In the data rows, the value 128 means zero.
Here are some points, each followed by its number:
132;140;132;135;116;92;143;123;123;132;122;127;134;116;104;137 0
150;148;127;116;140;89;114;118;112;163;95;129;129;144;111;142 1
139;139;110;105;131;126;103;121;120;124;118;122;132;156;125;125 2
189;60;150;233;248;222;118;107;255;245;79;128;133;85;198;120 3
141;140;117;87;112;98;99;55;138;130;90;94;129;154;110;126 4
146;138;130;157;169;144;121;151;127;122;112;166;129;124;119;109 5
133;140;112;114;116;128;125;128;132;137;137;117;136;120;133;132 6
135;65;127;162;88;66;181;153;141;102;173;110;230;118;56;152 7
122;70;157;180;159;144;122;255;81;207;197;202;73;161;142;154 8
136;140;113;128;105;98;135;126;123;125;110;116;140;110;93;131 9
104;111;145;174;166;165;137;187;167;152;141;141;99;115;128;114 10
132;126;71;109;140;105;163;131;121;85;125;90;179;105;118;158 11
105;104;37;91;73;105;164;140;163;97;51;90;197;102;193;111 12
99;136;135;174;124;66;197;167;131;95;103;132;145;114;98;139 13
121;38;110;181;138;170;115;101;193;103;95;77;195;151;121;102 14
126;135;119;132;136;151;120;138;136;131;127;131;126;126;141;120 15
140;134;124;107;152;139;101;133;93;143;113;140;120;168;146;130 16
87;195;158;159;139;93;146;165;121;92;79;164;117;127;127;108 17
122;131;119;118;122;119;148;121;111;120;129;123;102;92;95;131 18
117;98;162;172;135;92;181;159;124;154;98;158;127;89;154;144 19
122;129;116;122;117;134;135;134;124;125;127;124;132;109;127;127 20
101;155;138;127;108;103;141;144;146;98;119;140;139;164;177;120 21
143;128;139;118;101;141;121;66;126;117;177;121;146;71;86;137 22
119;155;141;148;148;113;148;138;120;121;114;148;106;111;116;126 23
124;157;152;143;160;128;109;156;116;156;106;163;87;163;144;124 24
116;142;149;120;169;140;104;150;115;116;141;150;105;198;161;123 25
135;146;145;126;150;132;142;136;130;157;181;138;85;119;133;143 26
153;133;72;94;130;140;127;45;162;105;108;80;143;84;96;113 27
133;113;105;96;73;84;127;123;123;158;137;93;151;121;92;150 28
138;140;126;135;122;100;136;122;114;143;107;138;114;119;96;138 29
New points follow, each followed by the numbers of its three nearest points above by angle, nearest first.
149;125;150;140;133;130;150;60;171;121;199;108;101;69;68;132 22 18 27
112;117;85;107;97;104;150;127;144;103;75;108;165;122;157;123 12 11 20
126;142;87;117;127;110;153;144;136;107;126;107;165;114;125;130 11 12 20
123;125;137;142;130;113;145;141;129;136;119;138;127;123;136;133 19 13 23
156;153;131;165;194;163;103;162;131;127;95;191;125;139;111;101 5 24 15
128;101;148;144;121;101;147;116;133;160;130;125;118;122;124;153 19 0 29
112;101;163;138;176;150;146;113;102;115;146;140;82;157;147;130 25 26 24
142;136;126;121;136;107;122;128;118;156;109;128;122;131;119;138 1 29 0
118;123;161;163;140;119;99;164;129;140;103;158;130;181;108;119 24 25 5
157;144;160;134;135;106;92;101;119;152;132;133;116;165;88;135 1 29 4
143;130;135;121;122;134;134;101;133;122;164;124;129;105;112;136 22 27 18
115;180;145;154;124;115;135;83;168;79;96;134;139;118;112;100 17 23 27
121;146;113;133;95;114;171;136;137;136;113;127;126;80;151;134 20 12 19
165;192;47;62;65;131;110;114;162;166;157;57;173;52;143;136 6 20 27
159;97;140;131;132;116;122;136;99;183;127;147;92;111;83;148 29 8 1
121;65;135;118;136;124;160;128;101;106;146;118;143;153;134;145 7 11 14
124;98;145;118;106;73;140;135;63;133;82;151;113;128;116;137 29 0 1
131;156;146;132;145;133;147;146;128;161;179;139;83;114;147;147 26 8 10
161;124;174;150;180;155;141;69;109;131;183;148;61;133;87;153 26 22 23
92;184;151;169;198;134;166;156;133;77;151;155;86;114;110;116 23 17 5
133;145;135;145;107;69;153;122;124;137;118;128;139;109;82;143 0 9 29
155;137;125;143;161;156;115;148;122;127;111;157;123;126;119;127 5 24 15
113;113;133;99;112;115;101;119;128;158;104;106;122;140;147;134 4 28 1
131;173;136;117;137;128;120;92;134;141;106;120;106;130;147;126 4 1 24
145;120;91;98;128;120;134;123;134;161;129;99;133;105;142;153 6 28 11
130;132;89;72;113;146;128;66;120;114;121;77;126;90;135;136 27 4 6
135;148;120;108;121;124;119;97;129;126;119;122;116;133;122;127 4 27 2
136;63;115;111;89;153;140;131;175;200;212;72;157;43;175;156 6 20 22
112;102;128;139;124;125;149;140;132;115;139;115;143;118;138;134 7 13 11
125;102;119;124;112;143;139;115;116;128;107;108;140;69;123;126 20 27 18
128;138;104;140;155;193;105;153;147;136;131;128;121;114;151;103 15 10 3
127;80;123;103;105;117;107;131;109;164;99;110;132;140;138;143 28 1 16
125;86;115;180;142;122;182;153;141;136;88;146;108;82;107;138 19 13 10
137;114;108;118;127;150;129;116;110;107;158;120;127;108;108;127 22 18 27
138;154;94;95;92;136;108;126;140;153;138;104;147;99;145;133 6 20 28
113;198;150;143;126;42;141;152;158;112;128;138;166;187;148;137 21 17 13
140;150;93;112;153;154;104;125;112;122;100;119;130;127;110;113 2 27 16
124;137;139;158;134;107;154;132;131;101;133;136;134;126;100;132 13 23 0
150;124;108;81;141;133;148;101;89;159;105;123;101;56;128;144 18 20 27
128;16;129;83;82;107;82;111;96;200;83;87;144;167;141;153 28 4 1
127;138;134;128;149;126;138;136;123;124;150;130;124;135;131;135 26 25 8
123;152;123;149;129;144;172;152;136;145;158;144;106;83;157;139 26 10 19
115;120;131;141;143;137;130;153;142;135;126;135;117;130;133;124 10 8 15
124;122;141;135;134;132;123;162;115;149;139;145;116;144;133;134 8 24 25
128;133;133;127;131;127;131;129;129;138;139;127;118;126;133;134 26 8 24
118;91;119;121;112;155;128;120;115;117;120;126;109;135;136;136 14 20 12
137;150;130;112;115;96;112;74;123;125;98;109;123;146;115;132 4 1 2
133;172;135;118;131;118;113;96;136;138;110;122;107;128;142;124 4 1 2
89;152;177;152;94;78;169;176;111;94;131;174;155;163;177;123 21 17 13
124;111;139;132;130;132;113;194;105;164;154;150;118;165;141;135 8 25 24
132;120;121;125;124;132;120;166;127;170;129;133;134;123;150;138 8 10 15
140;109;110;112;129;156;123;125;110;117;159;122;126;113;113;126 22 20 18
159;237;129;122;169;143;39;117;171;202;78;154;77;139;127;100 24 1 15
114;168;127;167;165;103;192;134;142;93;130;151;90;90;133;130 23 13 17
118;124;81;105;99;119;147;133;145;112;91;109;162;113;162;120 12 11 20
146;168;103;65;179;197;76;105;55;115;155;128;81;131;142;126 16 2 25
78;191;140;111;93;68;150;159;151;71;93;145;161;201;232;116 21 17 12
125;136;86;109;96;132;150;130;116;111;127;105;144;61;113;131 20 11 18
139;140;119;106;145;155;109;124;104;130;140;128;109;128;123;127 16 2 26
147;144;117;94;118;82;97;36;133;136;73;83;129;146;99;126 4 27 1
134;134;114;131;147;165;123;135;142;135;136;128;116;109;137;123 15 3 10
137;164;115;98;117;129;108;80;136;120;119;113;107;136;131;123 4 27 2
126;113;143;144;135;131;123;149;130;137;126;145;125;146;134;128 8 24 10
